In the data rows, 128 means zero.
Here are some points, one per row:
[111 121 129 106 127 170 139 150  87 151 115 124 159  99 145 118 115  98 201 192 165 121 109 164
  83 130 155  83 139 155  67 135 109]
[ 30  82 204 149  95 110 186  59 175  77  75 162  64  83 141 110  84  51  82  43 147  91 176 196
 161 154 172 173 145 211 171 129  57]
[144 146 111 171 139 169 106 185 115 160 145 168 119 130 123  75 204 129  86 127 106 172  91 131
 138 161 138  53 176 185 107 122 109]
[173 115 140 121 189  57 162  80 138 110  95 181  52 108 120 151 163 119 139 168  87  57 146 163
 152 112 131 136 135  52  42 133 103]
[ 89 128 192 171  40 181 158 141 158  69 159  78  73  80 182  81 184 161 184 181  71 182 170 129
 168 143  67 179  82  68 121 157 164]
[181 183 141 152  97 145 167 154  73 142 183 167 178 135 130  53 164 150  92  49 104 165 139  93
 209 158 123  52 120 158 109 124  89]
[112 170  90 127 172 171 142 148  91 151 145 132 157 129 128  80 104 133 164 153 111 161 138 116
 116 131 134 109 129 144  93 139  69]
[145 133  55 111 151 114 132  96 158 141 139 152 104 110  90 179 168 125  95 113 115  52 127 176
 183 147 142 153 156  52 153 210 119]
[171 117  85 132 130  81 173 120 128 108 140 107  75  99  96 155  89  92 138 156 102  74  89 180
 169 101 173 129 165  55 113 162 151]
[154 190 127 132 158 143 136 148  63 130 151 156 157 118 121  74 171 114 148  66  71 196 137  52
 154 181 177  81  96 180 123 157 133]
[149 177  86 161  54  35 157  87 154 184  77  55 176 106 109 163  62  83  65 174  86  82 106  65
 201 145  69 120 163 163 114 153 184]
[144 120 139 107 208 167 146 114 111 160 154 145 186 133 177 118 115  95 147 191 167 134 120 156
  96 147 130  70 140 151 159 152 106]
[ 64  99 171 189 132 128 135  89 197  79  60 169  64  79 119 107  64  97 123  57 172 127 174 197
 174 151 162 176 198 214 174  81  57]
[126 165 131 118 142 171 121 187  89 138 145 173 130 158 150  97 112 122 110 148 119  88 113  98
 137 127 110  66 113 159 143 131  86]
[ 52 107 142  87 193  67  91 143  74 124 132  92 179 171 122 138 188 163 124  75 130 165 157 135
  70  73  87 154 176 102 161  65 118]
[116  34 165 148  23 134  29  97  52  88  79 119 129 210 148 206  26 139  38 102 144 181 152 105
  85 123 201 185 147 165 166 101  34]
[152  59 154  53 148 127 100 150 192 104 124 172  94 124  69  91 145 145 182  80 124 132 107 132
 172  43 130 138 132  84 111 172  95]
[166 139 122 106 114 145 143 194  79 121 138 171 149 126 153 144 164  93 127 138 118 143 129 159
 149 121 120  83 117 197  72 131  90]
[119 148 146  97 137 164 136 157 114 167 136 166 155  99 104 134 144 121 126 131 109 150 141 121
  88 173 136  63 100 140 107 162 112]
[179 172 126 154 130 156 169 164  75 151 167 131 156 127 126  78 136 162 141  29 109 122 147  87
 140 149 128  71  70 165  70 139  73]
[127 132 164 198  54 184 118 197 172  86 157 117  74  64 194  67 173 138 165 183 102 168 200 151
 159  94  49 195  70 102 166 151 182]
[147 144 190 182  32 181 146 161 158  86 151 132  77  89 182  67 185 173 169 169 116 182 150 193
 162 172  55 197  80  68 142 132 176]
[160 191 127 116 143 159 179 189 106 121 131 144 111 143 144 110  91 142 117 102 120 149 143 117
  82 147 156  69  87 138  73 126 102]
[ 56  94 147 103 178 101  89 162  84 150 135  62 180 168  64  99 167 154 128  61 138 164 151 150
  62 108 131 142 160  68 158  43 168]
[109  31 187 163  41 129  27  27  91 195  89 109 161 194 219 178  43 143  66  90 160 184 171  78
  72 131 225 179 144 149 161 121  41]
[167 171  90 160  94  72 154  81 148 159  93  81 178 166 115 149 116  51  96 116  71  68  83  77
 132 190 102 174 139 129  68  69 186]
[166 141  76 162 102 176 171  38 188  86 184  95 151  49 171 159 193 216  48 168  92 119  68  83
  59 146 105 167  45 177 137  51 167]
[ 38   7  83 168  42 177 227 135  97 176  43 210 104  63 187 161  59  51 128  36 131 159 154  67
 196 166 195 112 148 104 198  26  93]
[123 171 126 156  93 164 134 187 104 155 180 161 120 148 127 120 145  72 161 113 126 136 131  88
  95 118 169  84 103 152  58 138 122]
[130  69 166 115 150  61  70 144 173  83 154 189  86 146  57  83 165 147 159 162 116 133 195 127
 172  80 169 111 138 103  93 144 157]
[121 148 113  56 147 161 155 113 106 124 141 167 178 133 153 150  80  95 147 191 154 201 104 166
 107 132 121  56 154 141 169 145 105]
[156 159 144 173 168 167 152 187  68 139 136 111 118 134 117 123 124 125 143 130 103 143 141  99
 128 139 130  49 130 176 138 143 113]
[105 120 195 165  84 194 143 126 149  80 166 116  84  78 178  94 121 182 174 157  35 184 158 146
 145 158  42 181  75  66 187 197 185]
[138 151  55 102 137 148 161 167 132 140  98 154 113 134 133 115 131 112 113 158 121 249 153 167
  83 136 131  81 119 161  57 140  74]
[155 162  90 164 104 120 162  73 167 171  95  64 123 149  77 157  82  67  69 126  90  83  88  53
 116 161  44 168 181 111  12 110 145]
[ 85 145 166  76 182  50  92 183  88 166 136  58 162 152 125 144 120 165 134  73 137 159 169 128
  71  81 130 146 163  95 192  56 146]
[ 82 155 122  85 114 184 116 137  77 127 114 206 165 128 122 130  93  99 120 197 164  77 128 156
 116 145 135  74 105 142 132 134 166]
[112 134 174  63 105  85  80 153  58 156 159  83 147 144 103 135 172 147 108  61 189 154 158 110
  74  71 124 184 189 128 135  85 182]
[163  77 144  80 162  82 107 141 179 112 170 179  94 160  88  70 117 147 132 135 150 133 174 146
 175  83 150 154 129  95 119 160 161]
[157  64 127 128 150  90 112 128 154  92 170 149 115 120  82  76 151 174 173 112 152  87 190 146
 163  74 168 115 131  89 129 169 155]
[ 88 101 158  78 121  72  96 181  67 150  94  58 162 148  49  98 178 163  75  98 161 162 150 136
  75  97 120 156 153 100 171  69 135]
[161 180  93 118  90 178 167  86 155  62 175  52  57  77 161 209 180 199 115 181  88 149  45  45
 166 151 103 162  81 181 171  63 154]
[150 114 138 130 196 141 158 103 170 112 114 148 128 134 110 132 135  84 109 101 104  56  77 156
 168 100 145 138 118  25 115 172 151]
[ 45 142 181  75 163  81 103 178  88 192 115  85 146 144  74 142 183 162  33 122 164 165 168  87
  89  73 118 183 162  86 154  88 111]
[163 181 100 160 120 162 151 163  82 116 131 147 129 107 117  85 152 145  88  67 121 166 153  82
 118 153 146  50  96 146  57 151 125]
[133 167 114  69 131 168 103 149 109 163 136 134 133 152 137 108  77 100 152 196 126 135 148 185
 103 156 134  79 131 129 118 118  80]
[110 108 163  85 150  85  82 194  79 111  77  84 181 150 112 138 172 159 108  82 155 157 153 128
  67  92 149 155 167  73 123  45 166]
[134 120 178  74 137  91  75 153  80 180  83  62 145 150 140 131 181 169  91  90 181 153 160 122
  85  72 109 128 177  95 161  67 147]
[134 140 117 104 182 169 144 184  71 153 127 162 145 114 181  92 152 125 132 143 111 139  92 111
 121 171 156 113 171 169  98 161 130]
[189  38 184  74 157  98 145 153 177  96 121 154  86  93  57  47  94 173 164 128 136 141 133 131
 146  76 174 133 137 100 101 152 164]
[101 154 151  98 159 179 149 150  99 130 132 166 147 143 144 112 143  35 127 200 166 126 120 141
  87 164 151  65 125 122 198 140 175]
[150 100 140  76 155  88  97 134 160 104 140 134 130 135 103  64 127 149 134 130 177 147 189 154
 177  71 167 164 139  86  73 184 157]
[164 156  85 149  91  43 170  87 194 164 109  79 172 159 155 150 108  65  85 115  67  70  91  71
  90 156  52 157 152 150  79 122 135]
[ 48  91 179 171 129 133 153  55 170  18  67 162  73 102 118 119  77  77 125  52 166  91 183 175
 167 171 159 169 188 204 170  99  58]
[ 71 109 159  73 133 124  84 179  68 137 103  66 163 161  81 128 171 153  81  71 159 147 147 148
  76  73 122 179 150 124 138  84 190]
[185 131  75 154 203 129 104  93 168 154 115 126  94 102  75 169 138 116 124 123 115  78 120 168
 159 103 154 154 130  60 145 193 120]
[174 108 113 130 129  76 161  78 125 126 144 205  64  78  53  86 120 120 161 135  97  91  80 177
 129 102 165 149 136  62  93 134 164]
[157  84 156 133 151 107  84 169 162  78 121 191 130 164  40  92 133 199 174 138 134 121 160 139
 163  77 155 129 134  83 155 162 126]
[106 139 121 117  64 145 137 152  92 149 118 176 158 125  99 110 166 106 176 194 166  68 109 155
  55 140 121  73 108 133 173 148  45]
[109 157  92  94 128 191 105 128  85 140 104 163 177 104 159  77  79  93 141 190 133 116 124 152
 107 124 135  85 158  95 104 135 104]
[ 95 138 155  80  92 171 121 113 123 129 150 146 186  89 110 144 117  99 170 179 125 108  97 171
  78 122 137  38 148 126 129 122  68]
[155 102 205 162  53 182 139 140 158  66 161 104  70  80 164 164 188 164 202 171  97 187 186 107
 169 204  43 159  89  51 154 146 166]
[171  78 137 164 191 106 148  83 125 143 131 122  70  98  67 126 111  91 124 182  64  78  86 192
 158 101 164 134 138  95 117 153 156]
[113  96 110  70 123 166 123 117  96 150 163 193 165 116 156 121 123  89 169 177 120 125 135 174
  79 141 108  74 166 167  73 121 133]
[177 155 105 150 100 177 154  76 194 150 191  82 142  49 160 182 188 178  83 176  87 138  61  89
 142 142 113 181  39 191 152  23 162]
[162 152  84 139  55  83 161  87 178 171 111  86 152 176  91 154 102  66  87 112  77  69  79  84
 106 173  52 155 157 168  87 112 186]
[156 148  21 144  98 187 138  49 161  93 204  67 106  60 169 156 172 148  83 167  95 116  82  69
 123 126  94 173  41 183 151  33 169]
[178 167  77 183  66  30 162 104 180 155  65  94 200 126 130 140 115  82  95 164  70  80  81  69
  95 159  68 163 203 166 143 123 152]
[135 109  92 121 161 165 162 203 104 142 159 107 171 124 128 123 168  87 153 143 140  97 155 123
 131 150 131  83 111 168 104 137  65]
[147 108 144  73 160  80 107 153 158  81 130 127 107 166 144 116 147 142 126 102 102 122 150 179
 178  76 183 129 131  85 113 189 167]
[168 158  81 146  60  83 156  94 166 166  89  87 182 153 109 150 105  68  93 117  74  66  73  81
 116 167  69 178 163 174 108 131 189]
[155 136 108 167 159  42 168 125 157  99 163 188 100 116 108 141  99 127 136 142  95  91 108 183
 141  73 164 126 132  52 149 148 138]
[ 57 107 173  88 125 108  79 109  86 149  94  68 161 167 115 163 187 172 106  80 171 161 167 145
  85  63 119 102 165 110  86  72 215]
[159 149 148 159 153 171 167 177  65  82 159 148 154 106 115 147  92 146 132 139 138 130 150 115
  77 135 142  87 149 169  46 161 126]
[111  79 159 106 146  77 137 147 171  95 143 139  64 191 110  47 163 184 173 148 143  88 146 125
 162  79 190 116 159  97 156 171 155]
[ 82 123 146  74 130  75  83 124  57 155 102  79 158 156  69 154 179 163 146  70 175 168 167 119
  79  72  87 160 145 131 138  84 161]
[ 89 147 124  83 164 173 119 142 109 172 147 167 160 112 140 118  91 151 158 204 116  62 161 147
  93 161 148 106 150 145  50 107  67]
[114 141 156 140 169 176 127 150  80 134 114 143 154 124 122  92 142 125 125 149 106 137 107 103
 132 129 118  78 125 150  63 143  50]
[118 117 111  68 111 181 116 128 122 146 107 145 140 131 150 110 151  74 151 190 157 143 114 148
  83 145 141  75 128 113  78 131  87]
[161 170  81 164  64 107 152  93 199 170 103  57 148 144  84 150 105  68  79 123  80  76  73  62
  89 175  97 135 190 125 130 134 160]
[  5  77 152 198 173   0   2 213 163  69 192 109  71  44 203 111  33 156 161 163 239 183   0 155
 171 230  26 142  28  63  60 181 142]
[ 66 101 164 200 180 151 117  73 194  62  48 172  59 143 151 123  66  87 166  52 193 101 175 159
 173 141 148 183 171 213 174  84  66]
[137 124 123  98 156  99 139 108 166 115 131 154 142 181  73 116 150 160 175 135 158 151  92 176
 206  95 181 166 139  77 110 175 161]
[110 136 154 181 154 163 163 182  92 183 133 157 149 142 135 120 163 140 150 137 111 134 108 106
 157 113 147  73 110 197  90 154 119]
[135 105 162 107 145  65  67 133 162  72 117 146  78 101  61  44 143 150 172 124 123 114 171 125
 158  69 184 104 119  93 134 161 142]
[174 113 112 125 175  47 148  64 130 114 153 144  73 136  77 109 163  50 134 147 105  79 105 151
 157 114 143 139 107  86 142 164 109]
[184 136 127 137 161  73 157  58 136 147 116 159  44 108 127 133 147 104 161 134 121  72  92 163
 150  95 133 114 136  73 128 163 132]
[ 88 187  87 114 116 164 126 169  94 134 126 158 106 133 114 104 121 162 155  97  78 157 125 112
 115 146 147  70 122 178  58 149 120]
[165  79  84 132 205  91 174  80 131 133  85 105  92 135  85 118 144 103 134 166  78  77 111 196
 170 126 143 134 119 113 134 178 174]
[104 152 139  68 172  81  74 117  70 179  63  86 149 152 104 141 149 181 111  88 171 174 173 119
  80  65  84 159 140 138 201  93 158]
There is one direction along which these points spread out most. Take the direction at right angles to it along which they spread out most. Go by this last direction. Where along it does each point below lie, from 0 to 99? 50 is the average, and the first point above lies past it. One standard deviation of the points above along it is 16.
[118 117 111  68 111 181 116 128 122 146 107 145 140 131 150 110 151  74 151 190 157 143 114 148
  83 145 141  75 128 113  78 131  87] 55
[137 124 123  98 156  99 139 108 166 115 131 154 142 181  73 116 150 160 175 135 158 151  92 176
 206  95 181 166 139  77 110 175 161] 30
[185 131  75 154 203 129 104  93 168 154 115 126  94 102  75 169 138 116 124 123 115  78 120 168
 159 103 154 154 130  60 145 193 120] 30
[138 151  55 102 137 148 161 167 132 140  98 154 113 134 133 115 131 112 113 158 121 249 153 167
  83 136 131  81 119 161  57 140  74] 57
[149 177  86 161  54  35 157  87 154 184  77  55 176 106 109 163  62  83  65 174  86  82 106  65
 201 145  69 120 163 163 114 153 184] 59
[ 52 107 142  87 193  67  91 143  74 124 132  92 179 171 122 138 188 163 124  75 130 165 157 135
  70  73  87 154 176 102 161  65 118] 70
[ 45 142 181  75 163  81 103 178  88 192 115  85 146 144  74 142 183 162  33 122 164 165 168  87
  89  73 118 183 162  86 154  88 111] 74
[166 139 122 106 114 145 143 194  79 121 138 171 149 126 153 144 164  93 127 138 118 143 129 159
 149 121 120  83 117 197  72 131  90] 56
[174 108 113 130 129  76 161  78 125 126 144 205  64  78  53  86 120 120 161 135  97  91  80 177
 129 102 165 149 136  62  93 134 164] 24
[160 191 127 116 143 159 179 189 106 121 131 144 111 143 144 110  91 142 117 102 120 149 143 117
  82 147 156  69  87 138  73 126 102] 57
[ 89 147 124  83 164 173 119 142 109 172 147 167 160 112 140 118  91 151 158 204 116  62 161 147
  93 161 148 106 150 145  50 107  67] 56
[159 149 148 159 153 171 167 177  65  82 159 148 154 106 115 147  92 146 132 139 138 130 150 115
  77 135 142  87 149 169  46 161 126] 56
[164 156  85 149  91  43 170  87 194 164 109  79 172 159 155 150 108  65  85 115  67  70  91  71
  90 156  52 157 152 150  79 122 135] 62
[101 154 151  98 159 179 149 150  99 130 132 166 147 143 144 112 143  35 127 200 166 126 120 141
  87 164 151  65 125 122 198 140 175] 55
[166 141  76 162 102 176 171  38 188  86 184  95 151  49 171 159 193 216  48 168  92 119  68  83
  59 146 105 167  45 177 137  51 167] 59
